Every row has one hidden group. There are 5 groups. Groups can overlap: rows of different groups may look alike. The first row asked about is in group 0, and each new group gets the next number.
The table:
47 & -13 & -15 & 23 & 24 & 5 & 7 & 50 & 40 & -18 & 30 & -25 & 32 & 35 & -36 & 26 & -6 & -24 & -2 & 12 & -20 & 16 & 53 & 9 \\
73 & 49 & 27 & 62 & 75 & -32 & -12 & -15 & -47 & 25 & -43 & -64 & 17 & 39 & 69 & 64 & -53 & 60 & 37 & 33 & 65 & 58 & 7 & -50 \\
-1 & -4 & -41 & 48 & -8 & 6 & -50 & -2 & -43 & -23 & 5 & -31 & -27 & -19 & -36 & -11 & -14 & -14 & -32 & -39 & -42 & -23 & 47 & -5 \\
-41 & -67 & -46 & 19 & 14 & -28 & 41 & 37 & 42 & -63 & 3 & -10 & -59 & -25 & 31 & 1 & -58 & 12 & -4 & 63 & 9 & -36 & -55 & 24 \\
-63 & -46 & 35 & -39 & -56 & -18 & 23 & -54 & 8 & -11 & -46 & 9 & -32 & 37 & -54 & -69 & -3 & -80 & -38 & -15 & 15 & -49 & -45 & 22 \\
43 & 62 & -57 & -45 & -20 & -49 & -20 & 13 & 23 & 19 & 29 & 13 & 20 & -38 & -21 & -50 & 29 & 3 & -17 & -37 & -20 & -31 & 48 & 31 \\
69 & 90 & -29 & -69 & 38 & -52 & 42 & 43 & 79 & 72 & 65 & 68 & 74 & 26 & 16 & -38 & 83 & 39 & 40 & -22 & 44 & 7 & 76 & 77 \\
-72 & -29 & 42 & 11 & -41 & -12 & 13 & 5 & 35 & -13 & -3 & 6 & -19 & -30 & -44 & 20 & -14 & -32 & 15 & 16 & -52 & 39 & -47 & -22 \\
-75 & -14 & 83 & -40 & -57 & 8 & -4 & -60 & 23 & 51 & -7 & 62 & -19 & -52 & -24 & 3 & -30 & -35 & 19 & -2 & -6 & 70 & -76 & -36 \\
39 & -9 & -18 & -63 & -13 & -22 & 56 & 60 & 59 & -53 & 60 & -26 & 22 & 18 & -35 & 11 & -31 & -19 & -22 & 5 & -53 & 25 & 60 & -9 \\
-27 & -26 & -57 & -11 & -2 & 39 & -14 & 43 & 70 & -13 & 11 & 41 & 0 & -29 & 3 & -1 & -45 & -19 & 33 & 67 & -48 & -4 & -57 & 52 \\
57 & -31 & -17 & 25 & 64 & -39 & 70 & 21 & 50 & -21 & 31 & -57 & -31 & 64 & 68 & 69 & -37 & 55 & 2 & 48 & 33 & 40 & 32 & -16 \\
62 & 77 & 67 & 42 & 4 & 35 & -50 & -26 & -77 & 36 & -7 & 12 & 35 & -21 & 38 & 31 & -35 & 30 & -3 & -37 & 42 & 63 & 39 & -59 \\
-6 & 37 & -65 & -51 & 8 & -69 & -35 & -19 & 39 & -23 & -10 & -33 & 19 & -26 & -53 & -33 & 29 & -37 & -40 & -36 & -28 & -54 & 33 & 26 \\
51 & -61 & 79 & 38 & 65 & 12 & -34 & -61 & -83 & 48 & 4 & -30 & -45 & 39 & 18 & 32 & 55 & -43 & -62 & 13 & 64 & -21 & -31 & -11 \\
-81 & -38 & 31 & 30 & -69 & 75 & 43 & 7 & 37 & 42 & -31 & 75 & 31 & -34 & -52 & 40 & 6 & 59 & 5 & 2 & 15 & 29 & 3 & -12 \\
-7 & -31 & -22 & 42 & 27 & -13 & 10 & 24 & 35 & -54 & 32 & -42 & 0 & 3 & -36 & 33 & -16 & -30 & -29 & -2 & -22 & -8 & 51 & 1 \\
-8 & -24 & -24 & 49 & 32 & 8 & -32 & 15 & -9 & -25 & -3 & -44 & -19 & 13 & -49 & 16 & 4 & -9 & -31 & -24 & -22 & -22 & 30 & -20 \\
39 & -67 & 26 & 14 & -7 & -11 & -19 & -1 & -85 & -14 & 1 & -42 & -77 & 35 & 7 & -35 & 44 & -50 & -59 & 4 & -32 & -67 & -38 & -32 \\
-74 & -45 & -24 & -19 & -78 & 70 & -27 & -28 & 27 & 47 & -63 & 48 & 28 & -34 & -65 & -18 & -31 & 45 & 40 & -22 & -51 & 2 & -28 & -23 \\
-75 & -76 & -1 & 9 & 46 & -69 & 43 & -70 & 29 & -51 & -70 & 49 & -61 & -32 & 50 & -14 & -27 & -28 & 11 & 24 & 58 & -92 & -101 & 52 \\
65 & 71 & 29 & -76 & 30 & -33 & -33 & -45 & 36 & 67 & 53 & 60 & 61 & -41 & 23 & -46 & 32 & -19 & -19 & -50 & 68 & 51 & 50 & 38 \\
-28 & -38 & -37 & 2 & -1 & -17 & -27 & 13 & -6 & -45 & 8 & -62 & -37 & -22 & -52 & -3 & -15 & -44 & -41 & -31 & -52 & -37 & 29 & -34 \\
-58 & -49 & 14 & 16 & -18 & -56 & 71 & 14 & 36 & -55 & -10 & 6 & -80 & -11 & 65 & 11 & -53 & 44 & 51 & 56 & 29 & 53 & -69 & -27 \\
40 & 17 & -47 & -22 & 16 & -3 & 2 & 51 & 38 & -31 & 37 & -19 & 22 & 11 & -24 & 5 & -37 & -32 & -4 & -4 & -47 & 24 & 46 & -17 \\
-28 & 36 & 21 & -24 & -47 & 17 & 28 & 31 & 48 & 5 & 32 & 30 & 4 & -16 & 1 & 14 & 0 & 7 & 37 & 14 & -52 & 60 & 10 & -9 \\
44 & 63 & -41 & -14 & 41 & -42 & 34 & 38 & 54 & 39 & 35 & 30 & 51 & 20 & -7 & -1 & 68 & 20 & 2 & -18 & 21 & 4 & 62 & 58 \\
-25 & -24 & -58 & 26 & -11 & -27 & -50 & -7 & -17 & -45 & -27 & -66 & -26 & -29 & -58 & -7 & -27 & -40 & -45 & -36 & -53 & -32 & 17 & -38 \\
-12 & -11 & 51 & -22 & 8 & 68 & -59 & -56 & 25 & 64 & -22 & 73 & 2 & -62 & 51 & -5 & -51 & -26 & -18 & 55 & 61 & 40 & -76 & 53 \\
48 & -4 & 11 & -51 & 39 & -6 & 5 & -33 & 3 & -7 & 10 & -5 & -25 & 2 & 28 & -7 & -46 & 11 & 21 & 0 & 47 & 46 & 8 & -24 \\
-85 & -37 & -6 & 4 & -82 & 64 & 2 & -51 & -12 & 45 & -64 & 34 & 44 & -42 & -68 & 31 & 16 & 50 & -7 & -35 & -20 & -11 & -37 & -42 \\
53 & 85 & 45 & 48 & 54 & -14 & -50 & -16 & -32 & 65 & 13 & 42 & 68 & -15 & 4 & 26 & 51 & 7 & 5 & -28 & 59 & 46 & 54 & 15 \\
58 & -5 & 18 & 83 & 72 & 28 & 60 & 56 & 40 & 1 & 30 & -12 & -19 & 72 & 69 & 62 & 23 & 66 & 54 & 57 & 60 & 32 & 56 & 50 \\
-42 & 60 & 23 & -45 & -37 & -53 & 31 & 3 & 70 & 42 & 19 & 60 & 43 & -36 & -11 & -7 & 48 & 19 & 34 & 1 & -3 & 32 & -12 & 39 \\
40 & 32 & -48 & 20 & 35 & -49 & -21 & 10 & 30 & 13 & 17 & -15 & 22 & -10 & -34 & -7 & 45 & -22 & -24 & -18 & -16 & -30 & 41 & 36 \\
-59 & -73 & -50 & 70 & 41 & -37 & -60 & -38 & -34 & -33 & -53 & -81 & -40 & -9 & -65 & 52 & -7 & -62 & -52 & -18 & -29 & -54 & 4 & -28 \\
17 & -16 & -43 & -7 & -10 & 4 & -16 & 38 & 8 & -44 & 27 & -36 & 7 & -21 & -40 & -26 & -34 & -39 & -13 & -34 & -58 & 4 & 39 & -28 \\
-63 & -51 & 27 & -4 & -22 & -41 & 46 & 15 & 41 & -47 & 15 & -11 & -15 & -26 & -50 & 48 & -22 & -32 & -26 & 16 & -35 & 27 & -39 & -36 \\
31 & -5 & -45 & 15 & 29 & 32 & 44 & 47 & 51 & -12 & 33 & 41 & -52 & 23 & 78 & -20 & -55 & 63 & 43 & 68 & 24 & 4 & -27 & 50 \\
-70 & -41 & 45 & -8 & -45 & -25 & 42 & 9 & 37 & -26 & 5 & 18 & -16 & -29 & -45 & 25 & -16 & -30 & 8 & -2 & -47 & 32 & -53 & -31 \\
-13 & 4 & -55 & 10 & -44 & 12 & -57 & -17 & -49 & -26 & -21 & -38 & -22 & -38 & -42 & -54 & -26 & -41 & -32 & -48 & -65 & -32 & 45 & -37 \\
-21 & -11 & 17 & -9 & -35 & -3 & -15 & -53 & -40 & 5 & -36 & 14 & -34 & 47 & -43 & -81 & 13 & -74 & -52 & -25 & 50 & -65 & 37 & 46 \\
-64 & 27 & 47 & 48 & -54 & 13 & 28 & 28 & 50 & 5 & 44 & 41 & -3 & -12 & -3 & 40 & 24 & 13 & 36 & 21 & -28 & 54 & -11 & -2 \\
-18 & 74 & 32 & -72 & -55 & -57 & 60 & 12 & 86 & 62 & 26 & 83 & 45 & -29 & 6 & -16 & 57 & 13 & 64 & -2 & -16 & 46 & -34 & 42 \\
26 & -36 & -66 & -51 & 16 & -71 & 34 & -19 & -14 & -65 & 7 & -77 & -76 & -10 & 47 & 9 & -77 & 22 & -48 & -17 & -12 & 7 & -5 & -61 \\
69 & 52 & 29 & 63 & 61 & 52 & 67 & 72 & 57 & 20 & 68 & 38 & 25 & 70 & 76 & 41 & 26 & 73 & 58 & 51 & 47 & 56 & 71 & 52 \\
7 & 18 & -28 & 51 & 21 & -1 & 26 & -25 & -45 & 22 & -39 & -67 & 1 & 20 & 74 & 12 & 23 & 82 & 56 & 28 & 53 & 27 & -7 & -33 \\
-10 & -23 & -40 & -6 & -10 & 33 & -26 & 36 & 31 & -21 & -22 & 17 & -11 & -19 & -21 & -10 & -32 & -26 & 2 & 26 & -46 & -15 & -31 & 18 \\
47 & 54 & -21 & 21 & 11 & 48 & 20 & 53 & 15 & -16 & 58 & 8 & 26 & 22 & 12 & 15 & 23 & 28 & 15 & 8 & -28 & 33 & 72 & 24 \\
-44 & -32 & -72 & -62 & -65 & 29 & -59 & 10 & 10 & -41 & -32 & 28 & -48 & -60 & -25 & -67 & -72 & -42 & 3 & 14 & -71 & -49 & -69 & 17 \\
45 & 34 & 43 & -4 & 67 & -30 & 85 & 13 & 58 & -13 & -35 & 73 & -11 & 54 & 87 & -51 & 43 & 69 & 82 & -3 & 78 & -57 & -9 & 64 \\
-86 & -10 & 30 & 0 & -78 & 61 & 24 & -44 & -14 & 46 & -50 & -8 & 84 & -53 & -57 & 68 & 56 & 73 & 14 & -21 & 21 & 24 & -47 & -57 \\
-5 & 48 & 37 & 32 & 48 & -52 & -70 & -53 & -58 & 31 & -57 & -16 & 63 & -33 & -58 & 8 & 23 & -34 & -51 & -55 & 29 & -17 & 19 & -38 \\
65 & -69 & 35 & -16 & -14 & 17 & -11 & 24 & -94 & -16 & 18 & -39 & -81 & 64 & 39 & -39 & 54 & -52 & -39 & 25 & -52 & -67 & -56 & -33 \\
34 & 42 & 45 & -20 & -10 & 33 & -76 & -32 & -79 & 1 & -41 & -29 & 50 & -38 & -49 & -30 & -46 & -41 & -28 & -55 & -26 & 35 & 11 & -61 \\
25 & -9 & -25 & 2 & 20 & -2 & 3 & 53 & 29 & -37 & 23 & -33 & 30 & 11 & -44 & 26 & -39 & -26 & -6 & -9 & -41 & 8 & 45 & -7 \\
-66 & -14 & 34 & 51 & -27 & 14 & 27 & 3 & 36 & -2 & 4 & -6 & -4 & -32 & -34 & 42 & -11 & -31 & 31 & 28 & -43 & 42 & -47 & -26 \\
-46 & -43 & -61 & -26 & -40 & -2 & -49 & 3 & 3 & -47 & -23 & -20 & -52 & -50 & -32 & -48 & -56 & -47 & -48 & 16 & -65 & -46 & -62 & -6 \\
-2 & 40 & -24 & -14 & -41 & 53 & 9 & 13 & 30 & 37 & 2 & -16 & 76 & -34 & -16 & 41 & 45 & 49 & 29 & 34 & -11 & 23 & -39 & 15 \\
39 & 31 & -42 & -26 & -15 & 42 & 35 & 57 & 67 & -12 & 44 & 53 & 23 & 6 & 38 & -20 & -24 & 5 & 24 & 54 & -31 & 20 & -2 & 46 \\
-53 & 11 & -32 & 1 & -55 & -19 & -46 & -53 & -66 & -7 & -42 & -74 & 60 & -56 & -61 & 18 & 35 & 6 & -43 & -64 & -34 & -24 & -26 & -62 \\
-66 & 39 & 4 & 15 & -47 & -30 & -9 & -70 & -62 & -32 & -42 & -32 & 14 & -66 & -45 & -3 & 47 & 12 & -50 & -76 & 27 & -72 & -32 & -40 \\
-66 & -43 & 14 & 45 & -28 & 69 & 40 & 12 & 48 & 39 & -34 & 50 & 39 & 10 & -32 & 61 & -1 & 49 & 25 & 27 & 13 & 26 & 7 & 0 \\
-26 & 22 & -12 & 2 & 3 & 6 & 11 & 1 & 7 & -48 & 26 & 38 & 9 & -6 & 8 & -22 & 35 & -23 & -4 & -56 & 30 & -52 & 28 & 13 \\
-61 & -61 & -18 & -38 & -48 & 9 & -2 & -6 & -6 & -24 & -50 & -17 & -9 & -17 & -65 & 5 & -39 & -38 & -36 & -36 & -34 & -36 & -17 & -24 \\
55 & -46 & 42 & -10 & -9 & 4 & 43 & 51 & -70 & -25 & 57 & -4 & -66 & 53 & 32 & -28 & 37 & -33 & -35 & 23 & -19 & -45 & -2 & -5 \\
8 & -1 & -35 & 53 & 5 & 27 & -51 & 8 & -33 & -9 & 1 & -37 & 4 & 3 & -34 & -6 & 17 & -14 & -21 & -42 & -29 & -32 & 40 & -9 \\
30 & 18 & -53 & -16 & 1 & 6 & 27 & 3 & -15 & -2 & -40 & -75 & 13 & 16 & 50 & 0 & 3 & 71 & 58 & 8 & -7 & 21 & -4 & -34 \\
-19 & -62 & -17 & -33 & 24 & -36 & 24 & 37 & 44 & -65 & 27 & -50 & 3 & 10 & -56 & 30 & -31 & -52 & -51 & -28 & -26 & -24 & 35 & -27 \\
7 & 34 & -75 & -61 & -12 & -87 & -10 & -49 & -11 & -21 & -4 & -56 & -54 & -30 & 5 & -32 & -8 & 6 & -51 & -41 & 6 & -41 & 5 & -14 \\
48 & 42 & -5 & 42 & 12 & 47 & 5 & 42 & -9 & 13 & 36 & 9 & -40 & 45 & 58 & -17 & -10 & 57 & 21 & 1 & 0 & 37 & 58 & 32 \\
45 & 21 & 42 & 27 & 52 & -20 & -59 & -31 & -69 & 12 & -51 & -53 & 26 & -1 & -2 & 37 & -53 & -10 & -29 & -27 & 13 & 42 & -12 & -69 \\
12 & -1 & -6 & -41 & -20 & -8 & 6 & -44 & 17 & -4 & -25 & 31 & -12 & 70 & -34 & -76 & 14 & -77 & -20 & 28 & 61 & -60 & 34 & 51 \\
36 & -64 & 31 & 22 & 19 & -3 & -22 & 22 & -69 & 3 & -26 & -42 & -45 & 56 & -5 & -7 & 39 & -47 & -41 & -3 & -42 & -57 & -33 & -10 \\
33 & -32 & -36 & 39 & 34 & -21 & 59 & 47 & 6 & -48 & 2 & -31 & -66 & 50 & 71 & -10 & -52 & 68 & 43 & 37 & 44 & 23 & 24 & -2 \\
-1 & 18 & -32 & 69 & 5 & 18 & -50 & 3 & -38 & 14 & -2 & -44 & -12 & -3 & -30 & 6 & 15 & -1 & 0 & -34 & -32 & -5 & 44 & 6 \\
-48 & -59 & 89 & -8 & -60 & 1 & 71 & -10 & -60 & 41 & 18 & 28 & -34 & 34 & 22 & 48 & 74 & -1 & 27 & 51 & -20 & 10 & -88 & -48 \\
-5 & -38 & -40 & 45 & 31 & -8 & -41 & 20 & -6 & -35 & -21 & -60 & -2 & 10 & -33 & 8 & -6 & -37 & -28 & -20 & -42 & -36 & 28 & -24 \\
20 & 19 & -48 & -48 & -51 & -5 & -2 & 35 & 3 & -39 & 18 & -23 & 4 & -18 & -41 & -34 & -37 & -31 & -19 & -29 & -55 & 8 & 45 & -25 \\
-3 & -4 & -57 & -26 & -28 & -12 & -39 & 9 & 8 & -57 & 28 & -48 & -28 & -41 & -46 & -15 & -36 & -42 & -41 & -27 & -50 & -22 & 26 & -38 \\
-101 & -36 & 35 & 2 & -85 & 55 & 18 & -66 & 4 & 38 & -69 & 90 & -5 & -61 & -49 & -37 & 29 & 57 & 17 & -66 & 19 & -63 & -64 & 2 \\
50 & -90 & 57 & -63 & -13 & 32 & 51 & 57 & -56 & -14 & 32 & 51 & -77 & 64 & 58 & -54 & 26 & -44 & -16 & 76 & -35 & -65 & -89 & 45 \\
17 & -22 & -60 & -33 & 6 & -10 & 66 & 28 & 47 & -36 & -24 & 6 & -44 & 22 & 85 & -31 & -54 & 83 & 60 & 72 & 42 & 24 & -69 & 16 \\
55 & 64 & -26 & -10 & -23 & 54 & -18 & 54 & 27 & 13 & 54 & 21 & 14 & 7 & 29 & -26 & 5 & 23 & 24 & -15 & -36 & 45 & 72 & 23 \\
9 & -20 & -56 & 37 & 20 & -17 & -29 & 2 & -31 & -42 & -28 & -55 & -54 & -8 & 6 & -31 & -35 & 15 & 5 & -13 & -36 & -30 & 27 & -21 \\
56 & 33 & 31 & -36 & 72 & -7 & 18 & -28 & 64 & 70 & 17 & 71 & 21 & 5 & 74 & -20 & 22 & 47 & 39 & 62 & 87 & 39 & -38 & 60 \\
67 & 41 & 32 & -76 & 72 & -80 & -45 & -85 & -4 & 75 & -52 & 41 & 1 & -15 & 64 & -59 & 17 & 27 & -16 & -41 & 97 & 17 & -24 & 34 \\
-22 & 24 & -18 & 19 & -52 & 4 & -40 & -21 & -51 & 18 & -11 & -62 & 51 & -46 & -49 & 24 & 35 & 23 & -28 & -47 & -31 & -6 & 23 & -52 \\
Some new rows, each followed by its group:
45 & -5 & 17 & -37 & 12 & 36 & 16 & -10 & 39 & 23 & -20 & 3 & 19 & 70 & -25 & -69 & 8 & -60 & 4 & 10 & 30 & -30 & 51 & 49 \\ -> 0
-42 & 60 & -79 & -56 & -69 & -6 & -36 & 10 & 60 & -11 & 31 & 76 & -30 & -69 & 37 & -76 & -42 & 7 & -6 & 34 & -43 & -43 & -50 & 63 \\ -> 0
87 & 11 & 41 & -55 & 76 & -21 & 26 & -52 & 12 & 62 & -24 & -56 & 28 & 46 & 75 & 50 & -51 & 39 & 23 & 29 & 73 & 69 & 20 & -15 \\ -> 1
57 & 74 & 87 & 44 & 64 & 43 & -35 & -3 & -35 & 53 & -16 & 55 & 75 & 16 & 17 & 42 & 50 & -9 & 48 & -35 & 59 & 40 & 36 & -8 \\ -> 0
20 & 45 & 39 & 55 & 34 & 44 & 32 & 23 & 25 & 43 & 39 & -34 & 81 & 17 & -6 & 64 & 67 & 49 & 17 & 8 & 41 & 31 & 55 & -1 \\ -> 2
-44 & 2 & -22 & -27 & -57 & 57 & 18 & 20 & 40 & 1 & 6 & 28 & 25 & -15 & -34 & 15 & -16 & 35 & 6 & -7 & -36 & 31 & 40 & -9 \\ -> 3
25 & 50 & -21 & 0 & -24 & 26 & 12 & 16 & 10 & 9 & 42 & -36 & 61 & -8 & -16 & 29 & 38 & 42 & -7 & -15 & -27 & 38 & 37 & -36 \\ -> 2
14 & 80 & -24 & 60 & 33 & 5 & 18 & 36 & 39 & 55 & 64 & 29 & 45 & -11 & 25 & 35 & 68 & 48 & 3 & 9 & 46 & 3 & 73 & 51 \\ -> 0
-34 & -37 & 33 & -15 & -27 & 50 & -61 & -67 & -45 & 48 & -36 & 26 & 4 & -48 & -38 & -3 & -31 & 1 & -36 & -38 & 47 & 18 & -6 & -36 \\ -> 3
-11 & -40 & -22 & 30 & 20 & -6 & -4 & 11 & 0 & -46 & 13 & -50 & -8 & -12 & -47 & 16 & -17 & -41 & -45 & -29 & -27 & -32 & 43 & -26 \\ -> 4
-4 & 5 & -40 & 46 & -3 & 25 & -33 & 27 & -14 & -13 & 25 & -45 & -13 & -6 & -27 & 19 & -7 & -5 & -20 & -14 & -25 & -3 & 52 & -9 \\ -> 4
54 & 9 & -30 & 48 & 60 & 20 & 46 & 46 & 13 & -16 & 3 & -35 & -34 & 54 & 65 & 1 & -20 & 56 & 47 & 56 & 22 & 25 & 42 & 26 \\ -> 1
-19 & -1 & -53 & 6 & -35 & 4 & -49 & 4 & -42 & -43 & 18 & -46 & -35 & -43 & -41 & -21 & -33 & -26 & -42 & -44 & -51 & -35 & 26 & -31 \\ -> 4
46 & 57 & -52 & -50 & 42 & -72 & 7 & 10 & 68 & 43 & 10 & 11 & 59 & 11 & -35 & -48 & 63 & -12 & 5 & -26 & 11 & -42 & 47 & 59 \\ -> 0
71 & 38 & 0 & 4 & 61 & -54 & 17 & -25 & -39 & -7 & -25 & -72 & -13 & 39 & 70 & 66 & -68 & 50 & -2 & 31 & 56 & 53 & 13 & -62 \\ -> 1
-54 & -47 & -25 & 50 & 0 & -48 & 42 & -20 & -13 & -54 & -46 & -29 & -80 & -12 & 63 & -1 & -52 & 53 & 45 & 46 & 19 & 14 & -58 & -35 \\ -> 1
46 & 40 & -26 & -12 & 35 & -51 & 38 & 23 & 46 & 5 & 25 & 15 & 25 & 36 & 43 & -36 & 43 & 41 & 14 & 13 & 37 & -11 & 46 & 50 \\ -> 0
14 & -16 & 29 & -52 & 31 & -48 & 77 & -2 & 33 & -60 & -7 & 56 & -56 & 38 & 74 & -57 & -6 & 56 & 55 & -35 & 64 & -58 & -32 & 36 \\ -> 0
-44 & -31 & 69 & -66 & 49 & -41 & 50 & -88 & -12 & 20 & -70 & 80 & -51 & -32 & 83 & -41 & -31 & 68 & 41 & -52 & 106 & -24 & -73 & 29 \\ -> 0
-1 & -35 & -41 & -4 & 9 & -11 & -23 & 21 & -8 & -54 & 1 & -51 & -22 & -9 & -51 & 9 & -43 & -50 & -27 & -21 & -38 & -26 & 31 & -23 \\ -> 4
-32 & -11 & -15 & 37 & -36 & 44 & 3 & 15 & 3 & 10 & -16 & 17 & 25 & -8 & -41 & 12 & 3 & 30 & -1 & -14 & -31 & -5 & 36 & 3 \\ -> 3
-7 & -7 & 15 & 18 & 28 & 41 & -43 & -35 & 8 & 19 & 25 & 30 & -21 & -53 & 24 & 29 & -36 & -17 & -46 & 39 & 56 & 19 & -34 & 16 \\ -> 3
-51 & 64 & 91 & 8 & -54 & 26 & -45 & -43 & -45 & 35 & -35 & 60 & 56 & -56 & -17 & 23 & -28 & -32 & 22 & -28 & -23 & 78 & -68 & -68 \\ -> 3
-40 & -12 & -70 & -12 & -50 & -26 & -53 & -29 & -52 & -55 & 7 & -60 & -50 & -59 & -48 & -34 & -49 & -38 & -51 & -57 & -57 & -43 & 34 & -42 \\ -> 4
82 & -83 & 44 & -60 & 50 & 4 & 40 & 43 & -72 & -3 & 7 & -52 & -55 & 90 & 32 & -12 & 58 & -59 & 6 & 56 & -54 & -59 & -58 & -13 \\ -> 1
-11 & 4 & 45 & 3 & 59 & -21 & 75 & 21 & 67 & -40 & 38 & 59 & 42 & 39 & 18 & 35 & 51 & -9 & 17 & -34 & 50 & -47 & 37 & 47 \\ -> 0
-44 & -34 & 11 & -30 & -39 & 39 & -70 & -11 & -24 & -12 & -55 & 63 & 15 & -63 & 0 & -47 & -72 & -57 & -2 & 53 & -25 & -11 & -87 & 26 \\ -> 3
-89 & -58 & 43 & 40 & -37 & -43 & -64 & -84 & -46 & 6 & -69 & -29 & -55 & -74 & -69 & 21 & -34 & -59 & -32 & -45 & -20 & 20 & -78 & -66 \\ -> 3
-50 & 0 & -73 & 30 & -28 & 42 & -12 & 36 & 58 & -25 & 11 & 31 & -38 & -58 & 30 & 4 & -52 & -14 & 21 & 71 & -40 & -7 & -59 & 59 \\ -> 3
17 & 24 & -68 & -79 & 10 & -74 & -10 & 16 & 56 & -13 & -10 & -26 & 38 & -16 & -41 & -51 & 33 & -42 & -14 & -47 & -36 & -40 & 24 & 25 \\ -> 0
74 & -2 & 55 & 44 & 43 & 50 & 51 & 63 & -26 & 37 & 67 & 18 & 0 & 69 & 43 & 19 & 54 & 17 & 14 & 52 & 11 & 9 & 42 & 33 \\ -> 1
-8 & -6 & -49 & 25 & -4 & 48 & -12 & 46 & 52 & -16 & 11 & 31 & 4 & -20 & 7 & -4 & -28 & -11 & 32 & 47 & -36 & 20 & -28 & 41 \\ -> 3
21 & 18 & -15 & 71 & 31 & 34 & -34 & 37 & -1 & 3 & 30 & -36 & 21 & 11 & -7 & 32 & 33 & 9 & -5 & 5 & 3 & 15 & 55 & 10 \\ -> 4
9 & -4 & -38 & 27 & -27 & -3 & -44 & 19 & -20 & -33 & 13 & -36 & -12 & -7 & -41 & -18 & -17 & -15 & -27 & -32 & -45 & -11 & 50 & -7 \\ -> 4
59 & 89 & 95 & 43 & 41 & 60 & -73 & -17 & -82 & 49 & -28 & 47 & 84 & -19 & -9 & 47 & -8 & -25 & 5 & -41 & 47 & 76 & 46 & -60 \\ -> 2
-36 & -6 & -70 & -20 & -48 & -1 & -72 & -26 & -53 & -41 & -42 & -59 & -50 & -50 & -56 & -53 & -44 & -40 & -40 & -57 & -73 & -42 & 4 & -52 \\ -> 4
-5 & -34 & -50 & -22 & -15 & -13 & -34 & 19 & -10 & -43 & -8 & -53 & -16 & 0 & -46 & -15 & -24 & -44 & -30 & -22 & -53 & -14 & 24 & -37 \\ -> 4
-60 & -55 & -30 & 21 & -41 & 35 & -21 & -21 & -15 & 5 & -41 & -6 & -8 & -33 & -44 & 18 & -18 & 6 & -15 & -16 & -39 & -7 & 1 & -7 \\ -> 3
47 & 21 & -39 & 31 & 36 & 24 & -2 & 50 & 33 & -20 & 33 & -31 & 17 & 21 & -23 & 14 & -1 & -19 & 22 & 14 & -30 & 28 & 53 & 6 \\ -> 4
-60 & -57 & 22 & 72 & 28 & 35 & 50 & 14 & 33 & -13 & -16 & -11 & -10 & 29 & 7 & 58 & 25 & 56 & 12 & 44 & 47 & 1 & -1 & 14 \\ -> 1
27 & -37 & 74 & -10 & -17 & 26 & 64 & 14 & -54 & 40 & 39 & -16 & 4 & 54 & 37 & 59 & 80 & 13 & 39 & 61 & 4 & -1 & -67 & -32 \\ -> 1
85 & 62 & 98 & -48 & 52 & -16 & -46 & -19 & -89 & 64 & -22 & 53 & 66 & 39 & 27 & -14 & 60 & -50 & -7 & -28 & 52 & 35 & -16 & -48 \\ -> 0
55 & 69 & -46 & -60 & 19 & -60 & 27 & 39 & 61 & 35 & 44 & 47 & 56 & 1 & -14 & -26 & 55 & 6 & 18 & -21 & 9 & -11 & 56 & 54 \\ -> 0
54 & -54 & 46 & -57 & 13 & 0 & 57 & 20 & -25 & -16 & 29 & 18 & -29 & 83 & 9 & -63 & 47 & -70 & -26 & 43 & 34 & -64 & -5 & 42 \\ -> 0
-83 & -42 & 27 & 40 & -55 & -20 & -23 & -46 & -5 & -29 & -34 & -13 & -38 & -49 & -49 & 18 & -27 & -43 & -11 & -32 & -52 & 4 & -63 & -38 \\ -> 3
50 & -45 & 27 & -24 & 11 & 19 & 31 & 34 & -49 & -27 & 38 & -37 & -41 & 61 & 8 & -3 & 22 & -42 & -13 & 22 & -29 & -35 & -7 & 5 \\ -> 1
-72 & -57 & 42 & -33 & -32 & 43 & -4 & -55 & 16 & 32 & -29 & 37 & 23 & -34 & -49 & 45 & -23 & 2 & -35 & -15 & 51 & 33 & -31 & -28 \\ -> 3
